One turn moves every row onto another: examples first, then more rows asked
Sef: -8  15  15  18  30  6  9  -11  1  -4  1  -9  -21  0  29  -4  -28  10  -4  -15  16  -10  -14  0  -7  1  -1  19  7  -1  10  14  -10
tilep: -23  25  -4  11  16  8  -4  -20  0  6  0  8  10  5  16  16  10  0  -20  -23  11  -11  -26  5  -17  3  6  17  -4  25  -4  19  -10
Rumub: 17  -4  -3  15  10  -2  -2  5  15  3  23  -1  3  -18  -8  10  -15  6  -6  8  -10  -39  -16  -5  13  -3  1  -2  -9  4  1  18  5
perep: 5  -4  -6  9  20  -2  0  18  15  9  19  4  13  -22  -18  7  -5  3  12  12  -3  -39  1  12  15  -5  4  0  -2  5  11  16  2
Bom: -15  22  -4  7  30  8  -2  -29  10  -2  8  -5  3  3  21  28  3  -9  -10  -15  6  -4  -18  6  -13  7  2  3  18  24  5  21  1
pefa: -20  22  4  2  27  -1  -3  -21  20  -7  -3  5  7  5  28  10  14  10  -18  -18  12  -8  -14  -11  -4  -3  -1  -11  9  27  -7  26  -1
diri: -3  4  3  -14  8  -4  -1  -18  19  18  15  14  0  0  10  5  20  14  1  -2  -12  -39  -19  21  1  -28  -32  5  3  3  2  27  11
peg: -18  19  0  17  32  3  2  -23  -9  1  7  5  -6  10  30  4  4  -1  -22  -22  12  -13  -14  13  -24  -9  1  7  9  19  0  15  3
Ruz: -10  2  8  -6  15  -23  18  16  18  17  3  5  7  2  8  -9  14  -2  14  14  -9  6  19  13  17  -5  -7  23  13  23  12  8  -5
Rem: 20  -8  3  -5  10  -19  28  17  20  5  8  1  16  17  6  -3  13  11  -3  14  -10  -4  2  5  -4  -13  -13  13  -5  10  17  19  1
Desub: -21  9  -4  -20  19  -8  -9  -11  9  19  27  21  12  -4  12  -2  17  6  12  -18  -14  -35  -16  16  20  -25  -20  5  -2  6  -1  15  -2
Nen: 2  -12  2  7  19  -24  22  23  9  12  13  10  22  8  2  3  20  8  -3  -14  -19  -6  -3  -13  -3  -4  -9  20  -14  11  3  23  4
pulup: 1  -14  -8  6  5  5  10  23  10  15  4  -2  9  -19  -6  4  -13  9  1  13  -11  -31  -7  6  16  -1  11  7  -5  9  1  0  -5
gini: 3  14  15  12  26  -7  -1  -4  6  -16  -4  7  -10  -5  42  4  -14  3  4  -4  12  -22  -22  -15  -1  -20  1  7  11  8  22  14  -22
nenu: -3  -3  1  -22  16  -25  19  23  11  13  16  8  20  14  14  -10  15  7  13  2  -9  -3  0  2  11  -13  -9  19  -3  20  18  4  -12
bapi: -14  14  7  1  19  2  14  -28  14  -12  11  14  -11  18  3  5  -12  -14  3  -12  11  8  5  12  -6  -4  -16  12  28  7  16  11  -5
komul: -32  4  0  0  23  -14  -11  -9  5  31  12  10  6  -6  19  12  25  -6  9  -7  -13  -28  -18  27  17  -20  -15  0  6  17  5  21  0
tufom: 3  8  -8  1  20  -7  -4  15  10  6  27  4  15  -22  1  -2  -12  5  8  -3  -12  -30  -7  -11  26  3  13  8  -9  10  -3  4  -9
fep: -21  8  12  2  0  4  7  -21  7  -10  8  25  -5  16  -3  -5  -5  -12  -9  -11  17  5  2  7  -6  -6  -10  30  6  13  11  7  -18
zis: -19  -5  17  5  16  5  5  -21  5  -11  13  2  -15  17  21  -7  -8  -10  -18  -4  18  8  8  7  -11  -4  -7  18  11  17  13  9  -8
mar: -5  -12  6  6  -7  3  -13  11  5  19  26  11  6  -18  -10  9  -8  0  1  -9  -12  -38  1  -11  8  -2  -5  6  -5  7  12  10  2
nem: -10  1  -5  -8  20  5  1  -8  13  13  5  19  6  -21  4  2  13  8  0  -1  -17  -45  -16  29  17  -32  -12  20  0  5  -10  17  4
bisi: -16  11  15  4  11  -3  9  -10  13  -15  4  24  -3  21  2  -9  -13  -4  -7  -14  19  -1  9  -2  1  -18  -11  -10  17  10  20  8  -10
fupig: -6  -6  -2  -7  28  -12  -1  -6  19  13  17  17  4  -15  6  6  26  7  20  7  -8  -43  -14  23  10  -24  -22  14  4  3  3  28  3
Gid: -8  16  9  20  20  -4  3  1  2  -2  -14  6  -12  -4  32  13  -19  -5  8  -15  -4  -16  -25  -9  -19  2  6  16  13  -11  -5  15  -11
Reti: 5  14  3  18  30  -3  11  -14  2  -10  2  -2  -9  5  36  17  -19  -7  13  -9  3  -5  -19  1  -13  -2  0  15  16  -3  24  13  -19
selo: 0  -17  -6  -5  19  -19  21  19  23  16  7  3  21  5  4  3  26  14  17  13  -6  -11  5  12  1  -2  -11  6  -4  8  10  21  -1
mez: -4  9  17  -15  15  -4  -3  1  14  18  11  15  8  -14  14  2  17  14  8  -15  -18  -34  -9  7  5  -28  -28  38  -1  3  12  29  6
tubod: -3  14  9  17  14  2  8  -8  0  -6  -5  6  -7  0  29  4  -18  5  6  -13  10  -9  -26  -5  -7  -1  1  35  -6  -6  15  13  -32
Tega: -8  -28  -4  -9  15  -16  29  13  15  13  0  11  13  12  10  -2  22  8  3  8  -16  -7  -8  16  8  -18  -13  18  -7  9  0  11  -7
vafi: -1  7  -3  28  30  -12  0  11  8  8  12  4  6  -25  8  1  -14  -2  16  -2  -18  -23  -2  7  30  -2  11  6  -4  -7  -1  14  -10
mobe: -22  2  27  -2  14  -2  8  -1  16  -14  -4  12  -11  14  2  3  -17  -23  -4  -5  7  9  -3  1  -6  -9  -9  28  19  4  8  16  -7
pive: -28  17  8  3  15  9  -14  -14  6  2  -5  10  13  9  22  21  9  -18  -20  -17  -2  -5  -8  12  -24  -10  5  5  13  13  -3  21  2

bapi turns into -> Bom
Tega turns into -> nem
selo turns into -> fupig
Where do these go?
gini turns into -> bisi
Sef turns into -> zis
fep turns into -> tilep
Desub turns into -> tufom
Rem turns into -> diri
mar turns into -> Nen
pive turns into -> Gid
Ruz turns into -> komul

